Each row is where one point has got to under a steady rotation. How many steps took it there?
The counts run from 0 to 365.
[ 84 147 155 169  89  64 137 120 141 146 142 141  97 140 138 152 140 144
 157 125 118  65 105  88 124 158 120 130 151 135 129 133 134 164  97 126
 108 121 165 173 175 100 154 141 126  44 140 107  93 112 125 146  69 153
 130 123 128 140 125  82 139 154 102 159 100 108 125  98]
4
[116 117 159 145 110 139 114 138 134 129 138 161 122 129 126 145 109 128
 148 170 125 126 189  78  87 106 111 143 124 119  91 113  89 116 108 150
 110 109 196  98 132 122 130 137  85  78 130  90 136 106  69 141 116 157
 152 115 111 166 118  69 158 142 138 179 109 138 127  90]
230
[ 46 139 158 146 100  92 127 163 107 100 147  77  84 116 115 136 133 157
 149 132 121 106 151  92 151 151  93 146 144 145  72 113 119 119 123 112
 124 111 183 127 183  93 140 140 127  60  95 131 108  97 122 125  84 153
 107 133 133 147 138 141 146 126 116 193 118 149 150 137]
221
[109 137 141 165  84 158 103 142 140 109 136 175  59 107 143 109 123 141
 145 164 119 102 144  91 125 118 113 145 101 116 108 126  68 149 109 118
  81  99 195 130 183 107 106 134  90 105 126  87  98 115 116 105 121 152
 129 129 152 152 144  84 142 106 152 160 138 126 143  77]
226
[136 103  68 139 132 125 117 105 139 155 168 139 119 151 127 145  98 148
 166 164 102 135 121 110 109 154 118 151 111 149 104 153 125 136 142 195
 168 106 128 155 145 109 120  71 108  85 124 114 150 166 190 146 148 188
 151 101 156 165 108 116 142 164 133 119 104 123 113 103]
145
[ 98 113 113 161 116 119 127 132 163 120 152 178  89 150 136 135 117 142
 155 154  94 109 107 103 108 136 116 143 111 129  72 130 102 160 109 133
 108 113 159 139 179 121  70 144  96  73 115 102 106 155 140 128 161 198
 124 137 159 168 149 102 147 175 131 117 117 140 125  69]
337
[ 64 140 159 169  65 121 100 140 151 113 143 129 138 101 100 133 128 132
 145 135 109 109 180 132 124 142 107 143 154 133  84 101 140 137 108 123
 113 100 174 147 121 125 137 163  93  91  91  96 108 101  81 161  82 148
 138 131 135 167 119  98 113  99 183 165 113 142 144 117]
72
[ 68 136 147 178  87 131  94 126 126 129 136  82 101 116  85 131 124 159
 143 131  87 123 129 141 160 168  82 176 147 110  62 133 162 134 105 142
 142  96 148 157 169 123 138 136 127  88  86 108 122 111 157 132 115 164
 125 161 180 161 138 147 108 129 147 139 112 154 144 102]
201
[ 82 111 147 152  98 164  88 131 122 110 121 154  85  73 134 121  98 161
 157 159 125 106 163  81 130 139 116 123 105 162 115 113 104 173 120 144
  67  75 197 137 158  99 117 125 117  97 129 127  97 123 129 128 120 158
 131 130 130 143 126  83 154 130 136 170 137 137 116  96]
249
[ 81 138 137 127 133 154 100 119  81 152 139 108  98 143  90 140 123 130
 145 162 130 148 179 128  92 142 100 126 133 140  98 142 107 100 135 174
 149 139 144 127 135 135 133  75  98  74 119 117 163 109 151 123 101 170
 152  85 125 182  96 103 142 132 155 186 101 183 126 123]
233
[103 111 138 121 116 188  89 109 119 138 122 152 117 115 104 127 115 114
 163 174 130 132 207 133 105 142 123 163 126 149 125 140 100 117 113 186
 117  89 160 133 120 113 134  82  83  99 117 107 129  91 137 136 128 174
 151  99 141 172  90  56 153 143 156 151 117 148 116 122]
363
[ 60 107 143 149  85 182  82 129 114 104 150 129  85 103 126 117 115 153
 174 180 117 148 151 121 112 131 110 137 128 125  66 138 123 118 137 159
 108  95 169 119 155 145 129 107  99  93 109  82 134 109 145 125 130 161
 136 114 137 142 111  93 124 105 160 150 126 159 154  83]
359
[ 71 105 157 177 102 164 111 149 141 102 119 110 110 101 115 121 147 156
 170 154 141 104 176 145 156 158 111 122 146 148 118 126 139 150 112 159
 102  63 156 166 134  78 157 113 119 100  95 127 110  94 144 149 102 145
 158 152 139 117 107 105 104 139 139 164 133 106 129 126]
25
[129 129 121 139 112  96 152 136 135 155 132 128  88 161 145 118 141 147
 140 128 116  88  91  81 177 150  98 153 131 138 126 125 116 150 106 137
 139 106 147 182 201  88 123 109 148  83 140 145 110 143 177 116  94 159
 120 143 169 136 173 140 153 164 106 139 119  99 116  86]
0
[ 96  93 154 146 112 117 117 115 108 127 167 123 148 109  89 155  99 150
 161 167 113 149 174  86  93 157 119 104 129 182 102  96 141 128 127 178
 134  96 151 148  90 102 131 114 116  76  90 142 139 128 119 166 124 153
 150 104  96 139 101 119 123 142 157 160  88 160 116 111]
276
[ 82 141 140 171  67 169  87 142 134 104 119 124  90  99 100 117 140 147
 169 152 111 144 144 136 149 128 101 146 127 108  66 127 107 148 114 129
 115  88 170 114 175 109 123 143 107 121  87  94  94 100 117 112 136 144
 141 127 169 159 172 128 128 125 171 168 118 141 151  93]
202
[113 129 151 133 147 141 125 135  86 128 148  93  70 140  86 124 135 132
 132 137 126 117 175  90 123 126  88 149 108 159 108 130  63 111 109 135
 142 111 160 110 179 111 119  72 127  57  96 148 116 115 161  98 110 150
 115 104 152 175 157 146 165 136 134 182 124 152 141 116]
347
[121 112  80 126 133 111 126 144 151 114 173 143 127 174 123 157 115 139
 147 164 108 168 169 111  94 117 108 170 124 121  72 114  73 104 127 141
 138 133 159  96 133 120  99 123 105  83 119  98 166 160 127 133 158 176
 159 110 139 174 150 121 171 164 148 140 107 153 114  93]
211
[129 115 126 175  93  86 132 129 199 110 158 185 157 140 126 154 108 117
 130 144 102  94 133  87 114 154 115 119 120 150  97  94 120 172  74 133
 120 107 157 134 121 118 113 178 102  66  97 112  92 142 110 147 128 186
 148 138 115 162 135 102 149 160 150 123  89 104 113  93]
184
[138 150 179 171 131 116 128 148 121 141 120 137 118 119  92 110 139 109
 136 121 145 117 196 102 151 128  77 143  98 161 140  86  77 113  88 149
 145  94 162 123 122  88 152 128  99  98  94 175 108 112 107  98  96 147
 136 108 163 168 153 130 156 116 165 192 113 134 133 111]
194
[ 87 135 168 185  85 121  93 150 106  99 127 103 103  89 107  99 138 145
 138 144 102 129 154 116 185 149  90 148 121 151 102 103 134 128  96 104
 140  65 162 145 171  91 144 138 116 114  72 144  76 124 121 106 112 135
 104 134 172 154 162 140 109 120 147 158 120 130 151  68]
68
[156 134  90 158 135 132 150 158 132 151 164  99 113 146 113 123 171 131
 166 127 144  82 173 125 126 113 127 150 107 117  93 150  95 144 101 164
 180  88 144  79 178 103 132  69 107  97 125 156 108 138 166 126 105 134
 154  98 135 162 142 180 121 153 134 146  93  91 129 110]
42
[147 112 134 159 148  71 163 111 140 142 129 149 156 156  96 140  95  98
 108 149  95 118 151  98 143 157 103 162 108 197 134 106 107 126  86 150
 178  83 139 163 101  92 126 128 113  68 102 146 111 146 124 138 135 184
 130 119 137 193 117 112 154 163 129 127 104 135 115 101]
59
[ 88 123 131 163  93 108  99  83 153 171 125 170 109 145 136 144 104 119
 138 125  98  99 138 103 131 154 105 160 151 126 138 140 138 147 118 157
  96 118 158 190 158 133 149 126 104  65 146  84 130 124 139 145 106 175
 140 140 167 174 118  63 139 122 128 151 115 134 130 109]
228
[ 77 134 139 157  95  94 101 121 136 115 120 138 115 118 132 159 127 141
 165 159 107 101  98 127 173 170 111 166 151 136  93 122 140 148 112 129
 133  88 166 190 177  88 130 134 135  94 132  91 108 123 125 152 119 176
 116 149 152 149 134  93 149 172 102 155 115 113 133  68]
114
[ 87 114 102 147 101 124 134 143 177 127 147 185 110 164 155 187 128 127
 160 140 141  93 141 122  99 139 139 145 153 103 104 147 134 165 111 170
 111 130 147 156 151 111 130 120 107  79 163  92 134 126 124 164  85 164
 168 139 114 158 117  66 145 166 150 144 108 115 120 115]
117
[100 125 104 141 132  58 158 167 126 109 182  86 151 172 137 150 144 132
 125 128 102 113 128 118 138 131  96 198 129 115  74 124 106 115  99 120
 197 118 140 128 155  89 125 122 137  71 120 134 125 139 131 138 138 169
 163 139 133 175 128 158 157 204 137 154  91 119 140 102]
86
[121 128 108 155  96 153  93 132 138 112 165 148 119 133 108 120 118 134
 160 169 110 152 175 114  84 108  97 153  91 126  63 118  86 119 106 141
 136 108 162  77 130 125 101 139  68 116  95  99 133 140 116 115 156 183
 155  87 145 171 152 125 144 134 174 164 100 141 137  58]
77
[152 116 112 170 128  96 109  83 127 158 145 131 153 144 102 110  95 134
 133 164  82 131 132 117 148 172  99 179 102 184 117 113 135 134  99 172
 185  71 127 154 114  82 153  82  92  93 118 128 138 152 182 144 164 162
 148  98 177 153 130 118 116 140 121 134  97 122 121  81]
169
[ 91 158 162 160 109  98 132 115  94 144 128  93 110 107 107 145 152 139
 161 106 144  71 156 110 138 171 117 116 152 139 117 119 156 154 113 171
 161  89 150 164 166 103 159 116 151  83 122 142  97  86 125 141  54 130
 108 121 131 143 108 150 132 146 132 179  92 127 138 113]
264
[132 117  95 155 138  90 163 169 158 141 199 116 170 167 125 158 164 123
 130 133 122 110 178 136 136 122 109 186 128 134 103 125 103  99 105 161
 181  88 133 112 132 115 142 108  88  72 125 130 124 142 129 155 107 162
 172 124 127 188 133 134 114 144 163 127 101 106 111 137]
62
[ 53 144 173 167 105 115 105 143 128 110 114  95 127 120  94 145 165 145
 171 143 141 104 188 159 172 159  99 149 151 137 100 115 136 111 104 144
 142 109 146 161 146 115 170 142 116  92  99 116 134  59 110 143  83 167
 136 157 131 161 120 104 118 154 160 177 125 135 136 127]
331
[115  93 106 136 172  76 152 134 145 140 183 131 140 185 147 155 128 132
 120 152 105 132 147  97 116 121  84 175 144 145  97 140  93 101 122 139
 173 132 158 134 152 132 125  85 103  46 136 102 160 148 144 157 136 174
 178 114 127 185 121 111 152 173 113 146 117 128 114 130]
345
[139 133 129 137 153 105 151 124 121 138 135 138 124 156 132 140 104 137
 154 157 104 143 115 101 127 119 105 183 121 134  78 137  85 115 125 141
 190 110 165 125 155 105  95  82 106  77 137 117 133 146 159 132 154 152
 142  98 139 181 148 121 166 189 106 150  89 131 122  64]
235
[116 100 135 144 146  89 137 125 180 120 142 191 126 162 158 136  87 123
 130 157 100 121 139  98 110 163 106 157 138 148 119 121  91 120 110 140
 137 121 174 147 132 104 109 125  86  61 126  97 138 145 121 149 152 201
 162 126 132 170 125  69 171 177 136 140 112 116 116  90]
341
[ 88 126 116 150  92 151  78 124 113 121 153 127  97 134  82 133 125 146
 125 158  90 156 184 124 114 146 100 141 109 134  81 130 122 133 118 157
 138  93 155 119 119 139 124 127  84 103  83  97 141 124 148 143 122 168
 137 107 165 171 122 116 129  94 195 155  95 175 143 118]
76
[ 75 139 156 136 120  77 125 149  81 111 142  70 115 140  98 143 134 140
 140 124  95 127 141 112 164 157  89 143 138 148  81 106 122 125 111  96
 173 119 162 129 158 107 115 121 162  76  78 162  87 119 137 111 107 166
  93 122 156 188 151 167 155 182 134 154 109 154 146 110]
87
[128 106  94 184  80 108 107 124 188 150 153 166 146 131 130 127 110 126
 137 160 102 128 118 128 125 146 111 152 115 125  97 123 149 167  98 153
 126  70 143 151 120 112 146 126  75 101 128  91 137 157 144 152 141 152
 167 130 141 142 123 108 128 144 149 115  88  98 121  58]
294
[104 107 110 166  91 174  84 125 162 130 129 153  61 139 107 136 140 141
 125 152 127 148 166 107 120 150 101 126 115 125 119 112 102 141 102 175
  81 103 152 132 130 120 141 120  85 103 103 116 131 127 138 109 113 187
 143 139 183 156 164  95 138  98 181 130 146 132 136 120]
316
